Each row is where one point has got to under a steady rotation. How many ticks took it there?
The counts run from 0 to 371.
[-0.40  5.09 -0.54 -2.58 -2.80  2.58  2.23 -2.25 -1.31  3.74  0.93 -1.84
  0.55  0.01  4.42  2.48  0.82 -0.50  4.96 -2.70 -1.28 -1.97  0.93  1.27
  1.80 -0.91  6.40  1.53  1.85 -1.52 -0.82 -2.88  0.43 -1.69  0.84  1.10
  0.72 -0.93 -1.86 -5.14 -2.03 -0.78  0.35 -2.51  3.86 -0.31 -2.56 -2.86
  2.93 -0.21  4.00 -0.51  1.84 -1.49  0.19 -2.03 -1.77]  264
[ 0.50  0.55  0.51 -1.61 -0.01  4.19  2.08 -1.36 -2.20  1.70 -1.58  0.69
  1.84  3.69  5.63  0.51  1.14  0.26  3.87 -1.16  1.21  1.68 -2.95  1.84
  3.42 -2.16  3.07 -0.83  1.08  1.39 -0.49  0.40  1.92 -0.63 -2.14  3.13
  0.73 -2.38 -0.23 -5.10 -0.35 -0.61  2.60 -0.15  0.89 -5.58 -2.93 -3.78
  1.10  1.30 -1.21 -1.66  2.90 -4.95 -1.80 -2.33 -1.36]  222
[-0.22  5.66 -2.13 -1.20 -2.76  2.44  3.39 -1.67 -1.38  2.12  0.34 -1.59
  1.88  0.26  4.09  3.61  1.59 -0.58  5.00 -2.27  1.22 -3.10 -1.36  1.16
  0.74 -0.13  4.99 -0.57  0.07  0.71  2.64 -4.54 -0.14 -0.25 -0.07  2.31
 -0.50 -0.78 -0.43 -6.64 -2.71 -1.18  0.93 -1.77  2.81 -2.02 -1.89 -1.70
  2.03  0.86  0.93  1.95  2.32 -3.56 -1.60 -0.76 -0.37]  247
[-1.71 -1.26 -0.25 -2.53  1.43  5.00  1.37 -3.15 -1.81  1.68 -1.46 -0.95
  1.74  5.52  5.00  1.81 -0.85  0.54  4.53 -2.30  1.08 -2.19 -0.71 -1.78
  2.64  0.31  3.76  0.81  0.48  1.18  0.47 -3.76  2.53 -1.10 -0.28  2.23
  0.81 -0.86  1.06 -3.02 -2.86 -0.82  3.50 -0.92  3.73 -1.41 -3.34 -3.05
 -0.97  0.84  2.06 -1.33  0.79 -2.82  0.23 -1.50 -4.07]  322
[-1.92  2.52  0.30 -0.32 -0.86  3.00  3.41 -0.63 -0.40  1.06 -0.72  1.07
  1.08  0.93  4.57  1.06  0.05  0.09  2.17 -0.23  1.55  2.99 -2.84  1.36
  5.40 -0.90  5.04  1.56  2.48  0.11 -0.73 -0.76  1.70  0.58 -3.57  2.34
  0.12 -2.07 -1.20 -3.45  0.68  0.86  1.68 -1.33  0.68 -3.70 -3.22 -5.27
  2.88  2.21 -0.07 -0.89  1.51 -4.15 -0.81 -2.62 -4.06]  190
[ 1.13  3.99 -1.02 -3.04 -1.01  2.14  1.96 -1.99 -3.80  1.47 -0.14 -1.17
  2.60  2.52  5.64  2.76  3.46  0.70  4.20 -1.68  0.57 -3.21 -0.28  2.15
  0.96 -1.18  5.60 -0.98 -0.23 -1.16  1.23 -2.01  1.36 -0.04  0.13  3.81
  0.41 -1.14 -1.16 -5.87 -1.43 -1.12  1.23  0.81  4.26 -1.05 -2.54 -2.57
  0.88  0.31  0.47  0.55 -0.07 -3.09 -2.16 -1.55  0.77]  57
[-1.16  3.85 -0.46 -2.28 -2.73  1.30  2.33 -1.54 -2.58  2.56  0.95 -0.56
  2.07  0.67  4.95  2.50  2.53  0.21  4.64 -0.68  2.35 -3.08 -1.46  1.53
  1.10 -1.64  5.18 -2.58  0.63  1.19  3.66 -3.46  1.55 -0.04 -0.51  1.77
 -0.41 -0.63 -3.10 -5.30 -1.91 -0.55  0.16 -0.52  4.32 -1.33 -0.70 -2.08
  1.51  0.34  1.91  1.70  1.30 -4.58 -2.08 -1.59 -1.16]  153
[-1.01  3.78  0.40 -1.64 -3.22  1.92  5.21 -0.65 -0.50  0.98  1.31 -1.15
 -0.87 -0.45  3.75  1.50  0.00  0.25  4.58  0.13  1.63  1.71  0.25  1.50
  4.62 -2.26  4.76  1.44  2.58  0.61  0.51 -1.73 -0.09 -0.55 -1.64  2.30
 -0.59 -1.42 -0.21 -3.40  0.54 -0.06 -0.57 -1.65  2.54 -3.45 -3.50 -3.09
  3.52  0.80  1.36  1.35  4.75 -3.92 -1.29 -2.01 -4.69]  270
[-1.22  2.76  0.31 -2.04 -1.04  3.12  2.48 -0.38 -1.02  2.68  0.08 -0.51
  0.41  1.25  5.22  0.23 -0.43 -0.67  6.18 -4.13 -0.33 -0.15 -2.64  0.17
  2.87 -1.81  3.91  3.41  1.50 -0.63  0.36 -2.12  0.52 -1.30  0.35  3.37
 -1.08 -2.16  0.80 -3.37 -1.77 -0.64  1.93 -1.83  2.56 -2.33 -1.85 -2.28
  3.48  0.94  0.93  0.94  5.79 -2.71 -0.70 -1.01 -3.74]  255
[ 0.70  3.41  0.34 -1.99 -1.66  2.27  3.83  0.20 -0.47  2.62 -0.42  0.68
  0.37  1.74  5.18  0.26 -0.15  0.63  3.41 -1.24  0.24  2.81 -0.97  3.90
  5.42 -3.02  4.89  1.07  2.78 -0.16  0.07 -0.57  1.59  1.31 -1.77  2.92
 -0.24 -2.73  0.56 -2.59  1.19  0.13  0.90 -1.13  1.37 -2.71 -4.56 -3.57
  1.60  2.76  1.54 -0.52  3.84 -4.90  1.04 -3.03 -2.47]  366
[ 0.50  2.31 -0.34 -3.15 -0.28  4.03  2.00 -3.62 -2.31  2.34 -1.86 -2.21
  2.70  2.07  4.84  2.57  2.37  1.25  5.05 -1.79 -0.51 -1.36 -2.07 -0.17
  2.13  0.15  4.37  0.89  0.86  0.20  1.39 -5.05  2.87 -0.60 -0.83  1.76
  0.71  1.26 -2.21 -5.15 -2.72 -1.61  2.60 -1.25  0.84 -2.14 -3.58 -0.90
  0.89  1.66  1.00 -1.97 -0.70 -3.26 -0.62 -3.27 -0.06]  326
[-0.47  3.46  0.08 -0.57 -2.62  3.19  2.58 -3.15 -1.62  2.66  0.42 -0.36
 -0.60  1.51  4.64  2.22 -1.04 -2.24  2.45  0.01  1.25 -1.09  2.22  1.52
  3.05 -2.59  5.91 -0.04  2.40 -0.86 -1.56  0.16 -0.48 -1.26 -0.13  0.70
  2.83 -3.25 -1.22 -4.62 -1.18 -1.48 -0.05 -1.32  4.70 -1.89 -1.84 -5.59
  3.67 -1.53  4.44 -0.38  2.87 -0.96  0.12 -1.43 -2.44]  107
[-2.12  0.92  0.87 -2.83  0.39  2.98  2.39 -0.46 -2.03  2.63 -0.33  0.06
  1.12  2.03  5.26  0.52  1.16  0.69  5.49 -2.37  0.87  0.12 -4.69 -0.46
  3.84 -1.61  3.73  0.94  1.13  1.05  0.83 -2.76  2.22 -0.88 -1.79  2.49
 -1.85 -0.29 -1.38 -3.63 -0.99  1.00  2.04 -0.46  1.97 -3.31 -2.32 -2.41
  2.01  2.33 -0.09 -0.17  3.00 -4.91 -2.02 -2.25 -3.65]  159
[-3.48  2.15  1.34 -0.81 -2.69  3.02  3.12 -2.80 -1.90  1.23  0.88 -0.87
 -0.75  0.60  3.69  2.37 -2.20 -1.31  3.22  1.45  2.99 -0.53  0.86 -0.63
  4.09 -1.54  5.69  0.66  2.03  0.09 -0.63 -0.69  0.07 -1.38 -1.72  0.69
  1.22 -1.26 -2.27 -3.63 -0.79  0.40 -0.17 -0.93  4.05 -2.67 -2.08 -5.59
  3.78 -0.50  3.66 -0.40  2.19 -2.32 -1.98 -1.84 -5.73]  13
[-1.28  3.91 -0.83 -0.65 -0.91  2.69 -0.02 -1.39 -2.20  2.95 -0.26 -0.73
  1.71  0.21  6.11  2.50 -0.13 -1.06  3.30 -1.87  0.78 -3.28 -0.42  0.15
  1.84 -0.94  6.71  1.80  0.65 -1.67 -0.35 -2.73  0.66 -1.30 -0.08  1.95
  1.10 -2.29 -0.53 -4.80 -1.33 -0.29  2.50 -0.75  4.40  0.39 -0.42 -5.57
  2.16  1.67  3.24  0.17  0.73 -1.67  0.16 -1.02 -2.34]  345
[-0.15 -0.02 -0.76 -1.66 -0.84  3.58  4.67 -3.54 -0.11  0.43  1.24 -1.92
 -0.65  4.97  3.82  2.44 -0.45  0.36  2.88 -2.32  0.97 -0.97  2.70  0.32
  3.20  1.81  4.14  1.04  2.32  0.60 -2.89 -1.17  1.84 -1.18 -0.78  2.01
  1.51 -1.67  0.27 -2.96 -2.69  0.38  1.90 -1.97  4.71 -1.81 -4.23 -3.55
 -0.09 -1.59  0.77 -1.35  0.81 -1.88 -0.21 -1.69 -4.96]  291
[ 1.64  2.75 -1.12 -3.39 -0.78  2.74  1.68 -1.40 -3.02  2.45 -0.28 -2.10
  2.83  2.79  5.46  2.21  3.59  2.03  4.28 -2.11 -0.53 -2.26 -0.62  1.74
  2.12  0.19  5.49 -0.02 -0.55 -0.32 -0.12 -2.55  1.46 -0.63 -0.88  2.92
  0.36 -0.31 -0.67 -5.21 -1.70 -1.00  2.70  0.14  2.32 -1.95 -3.56 -1.98
  0.05  1.67 -0.36 -1.57 -0.77 -4.14 -2.05 -2.53  0.67]  56
[-0.24 -1.84  0.29 -0.71 -0.62  2.25  4.77 -3.22  0.39  1.87 -0.51  0.06
  0.62  5.22  4.16  3.16 -0.23  0.62  3.97 -1.01  2.41 -0.68  0.31  2.24
  2.45 -0.78  3.74 -2.99  2.94  2.98  1.33 -1.17  1.75  1.18 -0.84  0.40
  0.56 -1.69  0.37 -4.06 -3.28  0.25  0.97 -1.73  4.97 -2.86 -2.50 -2.39
 -0.96 -0.53  1.40 -0.55  1.61 -5.29  1.15 -1.31 -4.00]  131
[-2.59  0.19  0.57 -1.29 -0.44  3.61  4.75 -2.43  0.20  1.71 -0.40 -0.33
  0.04  3.23  4.19  2.37 -1.85  1.78  3.91 -0.39 -0.03  0.87  1.20  2.55
  5.14 -1.10  4.68  0.73  2.99  1.13  1.20 -2.75  1.85  2.26 -1.19  0.88
  0.32 -0.32 -1.07 -2.02 -1.36  0.33  0.88 -2.82  3.53 -0.97 -4.91 -2.35
  0.10  1.26  4.61 -0.48  0.05 -3.62  0.81 -1.99 -3.86]  19
[-0.63  1.23 -1.60  0.08 -1.55  2.55  4.98 -0.59  1.34  2.14  1.08 -1.34
 -0.31  2.04  3.45  3.41 -0.26  2.22  3.35 -2.30  0.27 -0.44  0.79  2.82
  5.21  1.79  5.17  1.71  1.30  1.94 -1.93 -2.58  0.63  0.18 -1.85 -0.14
  0.84 -0.32 -0.14 -3.56 -1.47  1.47  2.61 -3.13  2.16 -2.39 -4.07 -2.74
 -0.31  2.69  1.17 -1.45 -0.32 -4.83 -0.95 -1.90 -4.46]  276
[-1.70  2.92 -0.18 -0.33 -0.72  3.56  3.20 -0.28  0.66  2.64 -0.81  1.18
  0.90  1.97  4.90  0.59 -0.56  0.29  3.11 -3.22 -0.37  2.27 -3.13  1.91
  4.80 -2.22  3.81  2.69  2.39  0.11  0.46 -1.62  1.25  0.16 -2.10  2.39
 -0.13 -1.98 -0.41 -2.55 -0.42  0.12  2.22 -2.67  0.10 -3.00 -3.62 -3.41
  2.14  2.72  1.25  0.01  3.77 -3.92  0.18 -1.97 -3.33]  96
[ 0.58  2.21 -0.90 -0.72 -0.98  2.49  2.32 -2.13 -1.79  3.35 -1.07  0.86
  2.10  3.43  5.62  2.73  2.04  0.33  2.08  0.27  1.20 -1.08 -0.80  3.96
  2.10 -2.31  4.81 -3.60  1.81  0.64  1.73 -0.29  2.07  1.42 -1.44  1.40
  2.54 -2.34 -2.23 -5.93 -1.25 -0.46  1.36 -0.57  3.39 -2.19 -1.81 -4.27
  0.01  0.96  2.13 -0.82 -0.56 -4.28 -0.28 -2.46  0.53]  217
[-0.68  0.06 -1.41 -2.01 -1.46  2.64  3.77 -1.63 -1.68  0.08  0.85 -2.57
  0.28  3.66  3.54  3.21  0.34  0.92  5.17 -0.08  3.10 -4.08  1.09 -0.21
  1.99  0.01  4.44 -1.84  0.29  2.80  1.68 -3.96  0.75 -1.13  0.61  1.72
  0.05  0.28  1.75 -3.75 -3.43 -0.26  0.74 -0.13  5.04 -2.06 -3.35 -2.07
 -1.15  0.24  0.33  0.84  1.30 -4.72 -2.11 -1.00 -3.68]  148
[-1.08  3.04 -1.81 -0.96 -1.91  3.95  4.21 -3.27 -0.23  2.17  0.80 -1.34
  0.31  1.62  3.89  3.28  0.15 -0.13  4.05 -3.79  0.03 -1.94 -0.33 -0.32
  2.98  2.63  5.02  3.16  0.22 -0.21 -2.15 -2.94  0.51 -2.08 -0.72  0.99
  1.23 -0.03 -2.65 -5.49 -2.76  0.67  2.31 -3.62  1.42 -2.22 -3.43 -2.63
  2.42 -0.01  1.26 -1.25  0.23 -1.65 -1.65 -1.64 -3.20]  7
[ 1.80  3.25 -1.43 -0.91 -1.49  3.14  3.56 -1.57  1.01  2.28 -0.85 -1.29
  2.26 -0.05  3.71  3.61  1.45  0.46  3.24 -0.92 -1.24  0.71 -0.28  1.30
  4.22  1.05  5.02  2.60  2.72  0.11 -1.13 -4.27  2.02  0.18 -1.01  0.49
  0.82  0.28 -0.02 -4.85 -0.50 -0.35  1.84 -2.73  1.16 -2.00 -4.55 -2.68
  1.23  2.05  1.09 -2.70  0.70 -3.46  1.35 -2.99 -2.54]  357
[-0.87  1.68  0.63 -2.28 -0.50  3.14  1.57  0.16 -0.92  4.04 -0.49 -0.15
  0.88  0.87  4.93  0.44  0.19 -0.16  5.77 -3.31 -0.09  0.54 -4.04  0.06
  3.21 -1.61  4.48  2.55  1.11  0.39 -0.36 -2.08  0.78 -1.15 -1.45  1.85
 -0.93 -1.63 -0.13 -4.51 -0.63  0.51  3.01 -1.62  0.48 -4.03 -2.05 -2.10
  2.72  2.58  0.85  0.02  5.03 -3.61 -1.00 -1.43 -3.42]  254
[-1.01  2.23  0.47 -1.66  0.36  3.67  3.61 -0.92 -1.09  1.80 -0.28  1.25
  0.61  2.57  5.95  0.98  0.15  0.52  2.75 -2.86 -0.54  3.14 -1.96  1.30
  4.89 -0.49  4.75  3.59  2.38 -1.08 -0.98 -0.21  1.95  0.22 -2.38  3.82
 -0.23 -2.20 -1.13 -2.80  0.23  0.70  2.44 -2.10  1.42 -2.35 -4.11 -4.67
  2.53  1.81  0.96 -0.77  2.69 -2.58 -0.16 -2.76 -3.19]  191
[ 1.52  1.77  1.17 -2.52 -1.03  1.73  3.63 -3.66 -2.04  1.86 -1.29 -0.56
  2.28  1.98  5.03  2.81  3.03  0.06  3.16  1.00  0.90  0.65 -0.86  2.72
  2.14 -0.03  5.12 -2.06  2.94 -0.40  1.09 -1.84  2.75  1.56 -1.97  1.89
  0.34 -0.53 -3.84 -6.25 -1.70 -0.44  1.01 -0.47  3.18 -2.83 -2.28 -2.78
  1.71 -0.68  1.01 -1.64 -1.22 -3.70 -0.18 -3.36 -0.60]  41
[-2.21  1.37 -0.30 -1.24 -0.72  3.43  0.58 -3.24 -4.20  0.59  0.69 -0.43
  0.59  3.93  5.52  1.98  0.91 -0.96  3.05 -0.61  2.79 -4.03 -0.73 -0.16
  1.51 -1.42  5.18 -1.54 -0.45  0.02 -0.44 -0.64  1.05 -1.65 -0.61  2.42
  2.07 -1.92 -1.46 -5.37 -2.25 -0.12  1.67  1.49  4.97 -2.17 -0.84 -5.34
  0.87 -0.57  1.67  0.01 -0.19 -2.29 -3.21 -1.55 -2.26]  314
[-1.83 -2.15  0.48 -2.29  1.19  4.64  1.59 -2.76 -1.19  2.30 -1.66 -0.13
  1.84  5.07  5.21  1.51 -0.27  0.44  4.35 -1.37  1.46 -0.42 -1.74 -0.63
  3.05 -1.18  3.38 -0.69  2.14  2.06  2.49 -3.59  3.48  0.29 -1.35  1.76
  0.39 -0.16 -0.07 -2.64 -2.62 -0.77  2.53 -1.02  3.86 -1.38 -2.94 -2.81
 -0.83  1.12  2.30 -0.95  1.13 -4.61  0.83 -2.30 -3.62]  321
[-0.21 -1.85 -0.33 -0.69  0.68  2.95  3.55 -3.11  0.20  1.62 -1.11 -0.47
  1.30  4.13  4.89  4.00  0.29  1.32  2.61  0.17  1.40 -0.24  0.58  1.52
  3.06  1.76  4.85 -0.69  2.50  1.77 -0.61 -2.23  2.31  0.78 -2.41  0.36
  0.95 -1.06 -0.86 -4.81 -2.77  1.03  2.99 -1.66  3.83 -2.88 -2.89 -4.04
 -1.16  0.81  0.30 -2.05 -1.84 -4.16  0.70 -2.08 -4.05]  37
[ 0.04  0.62 -0.29 -2.04 -0.39  3.60  2.52 -3.23 -2.08  0.27 -1.01 -0.17
  1.79  5.82  5.56  1.19 -0.43 -1.63  4.46 -2.14  1.53  0.37 -1.66  0.74
  1.25 -2.15  3.09 -0.65  1.86 -0.22  2.08 -0.77  1.75  0.05  0.43  5.10
  0.25 -3.17  1.20 -3.81 -2.43 -1.23  1.52 -0.63  4.17 -2.41 -2.94 -2.86
  0.94 -1.51 -0.33  1.35  4.35 -2.46 -0.45 -1.45 -1.61]  224
[-0.45  2.62 -2.17 -1.18  0.12  4.20  2.94 -0.76 -0.51  1.58 -0.84 -2.17
  2.11  1.38  4.29  3.59 -0.08  0.99  4.71 -2.70  0.76 -1.78 -1.19 -0.81
  2.89  1.82  5.74  3.42 -0.55  0.07 -0.02 -5.25  0.64 -0.86 -0.89  2.40
  0.32  0.18  1.85 -4.67 -2.08 -0.17  3.56 -1.18  1.91 -1.45 -3.72 -3.07
 -0.06  3.25 -0.14 -0.24 -0.57 -2.78 -1.51 -1.41 -3.03]  340
[-2.18  1.01  1.28 -1.99 -0.72  3.83  3.67 -2.02 -0.99  2.04 -0.29 -0.62
 -1.00  1.63  4.18  0.47 -1.60  0.19  4.43 -0.36  0.48  2.01 -0.53 -0.20
  6.26 -1.41  4.47  2.84  1.42  0.67 -1.95 -1.06  0.83 -0.94 -2.54  1.07
  0.14 -0.22 -1.42 -3.51  0.07  0.61  1.72 -1.13  0.64 -3.36 -4.39 -3.94
  3.04  1.42  2.67 -1.85  1.77 -2.76 -1.63 -2.80 -4.36]  15
[-0.36  0.50 -1.39 -1.70 -1.72  2.70  4.09 -1.79 -0.93  1.35  0.36 -2.64
  1.39  1.97  3.01  3.75  1.72  2.41  4.81  0.07  2.51 -3.10 -0.53  0.18
  2.69  0.10  4.17 -1.62  0.32  3.69  1.52 -4.25  0.84 -0.37 -1.17 -0.20
  0.16  0.80  0.46 -4.86 -2.37  0.28  1.54 -0.60  2.86 -3.21 -3.10 -1.18
 -1.52  1.38 -0.46 -0.29  0.27 -6.21 -1.65 -1.98 -2.98]  149
[-0.52  3.30  0.70 -1.64 -1.09  3.16  3.00 -1.02 -1.37  0.90 -0.16 -0.11
  0.78  0.49  4.79  1.49 -0.12 -1.56  4.70 -2.37  1.41  1.38 -2.09 -0.34
  3.36 -1.73  4.74  3.20  2.46 -2.24  0.14 -1.92  0.86 -0.64 -0.71  5.37
 -1.03 -3.05  0.52 -3.53 -0.38 -0.46  1.19 -0.84  3.17 -2.25 -1.91 -4.46
  3.76  0.86  0.77  1.28  4.66 -2.11  0.18 -1.86 -3.52]  350
[-1.35  2.78 -0.97 -0.46 -0.96  4.53  3.75 -1.09  0.31  2.24  0.29  0.98
  0.50  2.82  5.29  1.26 -1.52 -0.82  3.89 -4.40 -0.74  0.95 -1.39  1.67
  4.18 -1.09  4.16  3.12  2.58 -0.96  0.35 -1.90  0.86 -0.05 -0.37  3.48
  0.50 -2.80  0.82 -2.71 -1.69 -0.10  2.28 -3.27  2.42 -1.07 -3.92 -3.10
  1.99  1.54  2.23  1.02  3.94 -1.98  0.39 -1.48 -2.92]  97
[ 0.48  4.49 -1.08 -1.87 -1.46  1.98  1.44 -1.82 -3.57  1.14  0.12 -0.54
  1.90  1.87  6.18  2.69  3.12 -0.52  3.40  0.37  1.97 -2.92 -0.51  2.03
  0.62 -2.14  5.41 -2.72  0.80  0.02  3.16 -2.09  1.53  0.06 -0.45  3.64
  0.47 -1.68 -1.05 -5.08 -1.15 -0.69  0.92  1.36  5.27 -1.18 -1.50 -3.47
  1.23 -0.26  0.73  1.16  0.88 -4.02 -1.81 -1.81 -0.30]  58
